In the rows, 128 means zero.
One turn moves every row onto another: examples first, then more rows asked
batu: [ 98 107 145 141 147 135 137 139 123  93 123 132 115 133 128 132 157 119
 139 153 129 127 144 120 117 140 141 131 108]
rupep: [106 109 132 148 115 124 123 125 126  96 134 126 130 142 131 126 160 120
 133 155 123 135 144 119 134 148 151 127 111]
veta: [111 106  95 163 130 112 125 133 131 114 122 149 138 167 114  96 157 124
 142 153 124 107 130 113 136 118 125 148 102]
dilu: [109 125 105 178 149 116 143 109 143  99 130 133 115 151 133 108 159 155
 133 133 125 117 155 100 105 130 139 140 104]
Vap: [ 97 104 119 158 120 106 116 147 144 130 143 143  96 155 133 105 161 152
 136 152 145  96 137  99 127 116 124 136 133]
lalu: [118 133 129 151 132 102 123 135 149 123 136 152 108 149 106 118 124 146
 121 135 121 104 128 114 133 129 126 105 114]
Lofor: [101 115 117 158 120 107 116 122 134  95 138 155 139 143 126 146 163 129
 137 141 109 123 153 113 131 145 131 133 116]
petun: [113 113  97 174 139 107 121 139 132 108 110 160 127 160 101 100 150 123
 138 145 129 104 139 116 130 124 122 148 111]
losi: [114 104 105 169 149 107 133 149 129 100 109 151 114 156 107 109 152 118
 133 142 131 100 139 118 130 114 131 162 105]
Manas: [119 118 140 135 137 107 141 144 144 118 143 131 101 146 123 122 129 139
 115 139 122 104 122 115 137 114 141 124 101]
zino: [113 125 105 178 140 113 142 109 143  97 131 127 117 151 137 105 158 151
 127 134 127 121 155 101 112 132 146 145 103]
teguz: [102 108 127 159 125 105 119 157 143 125 133 140  90 147 131 100 152 140
 125 149 156 101 143 103 127 122 130 144 138]
savit: [111  98 104 157 140 112 137 144 128 106 121 140 125 162 120 105 159 120
 137 150 126 103 130 114 136 108 135 163  96]
gupe: [105 101 128 151 137  93 122 136 162 113 128 164  93 143 109 119 153 152
 137 127 147 133 132 103 121 110 147 118 118]
dol: [109 127 111 173 156 122 146 114 141 100 125 132 115 147 135 102 156 150
 132 136 132 120 155 101 102 131 137 142 103]
Zegi: [113 127 111 173 147 118 146 114 141  99 126 125 118 146 139  98 154 145
 126 137 134 125 155 101 109 134 145 146 103]
Gofad: [118 124 130 139 123 106 129 132 147 127 148 137 116 154 120 115 131 145
 121 143 117 107 119 112 140 121 134 110 104]
fesa: [103  97 135 138 143 103 133 142 159 116 129 155  95 141 118 113 153 146
 138 133 151 136 126 103 119 105 149 123 111]
ligo: [104 112 120 166 117 113 110 117 131  92 133 146 121 145 114 142 163 135
 141 144 112 122 151 118 128 150 141 117 119]
Noti: [108 104 124 151 120  92 118 131 163 118 132 158 106 147 114 109 152 148
 134 132 147 141 130 103 130 116 151 115 119]
Gan: [ 97 111 124 158 127 109 116 152 144 131 134 148  95 151 128  99 154 146
 134 152 154 100 141 101 122 123 120 134 138]
tak: [119 127 140 147 146 103 134 147 146 115 130 146  94 142 108 125 123 140
 115 131 126 100 130 117 130 121 133 119 111]
dek: [104 112 129 145 122 116 129 132 130  95 136 139 142 138 141 135 159 115
 128 148 120 133 148 115 134 143 141 145 110]
zut: [ 96 111 133 159 149 124 123 130 127  90 122 152 105 137 110 148 160 134
 147 141 119 115 152 119 111 141 131 121 116]
pif: [ 95 117 127 156 148 116 125 132 132  93 126 164 126 136 120 150 160 129
 143 138 116 117 155 114 115 140 120 134 116]
zipom: [101 101 124 158 118 102 119 152 144 124 142 136  90 152 135 107 158 145
 126 149 148  98 139 102 132 116 133 145 133]
Nim: [106 100 132 137 127 102 128 136 160 121 134 149 108 145 124 103 152 143
 134 138 152 144 124 102 128 111 153 120 112]
rekem: [ 98 114 139 141 150 124 138 143 128  93 125 148 129 130 134 139 156 115
 134 145 126 127 151 116 118 139 130 145 111]

Noti goes to Nim
tak goes to lalu
Now these:
Gan goes to Vap
petun goes to veta
batu goes to zut
rekem goes to pif
dilu goes to zino

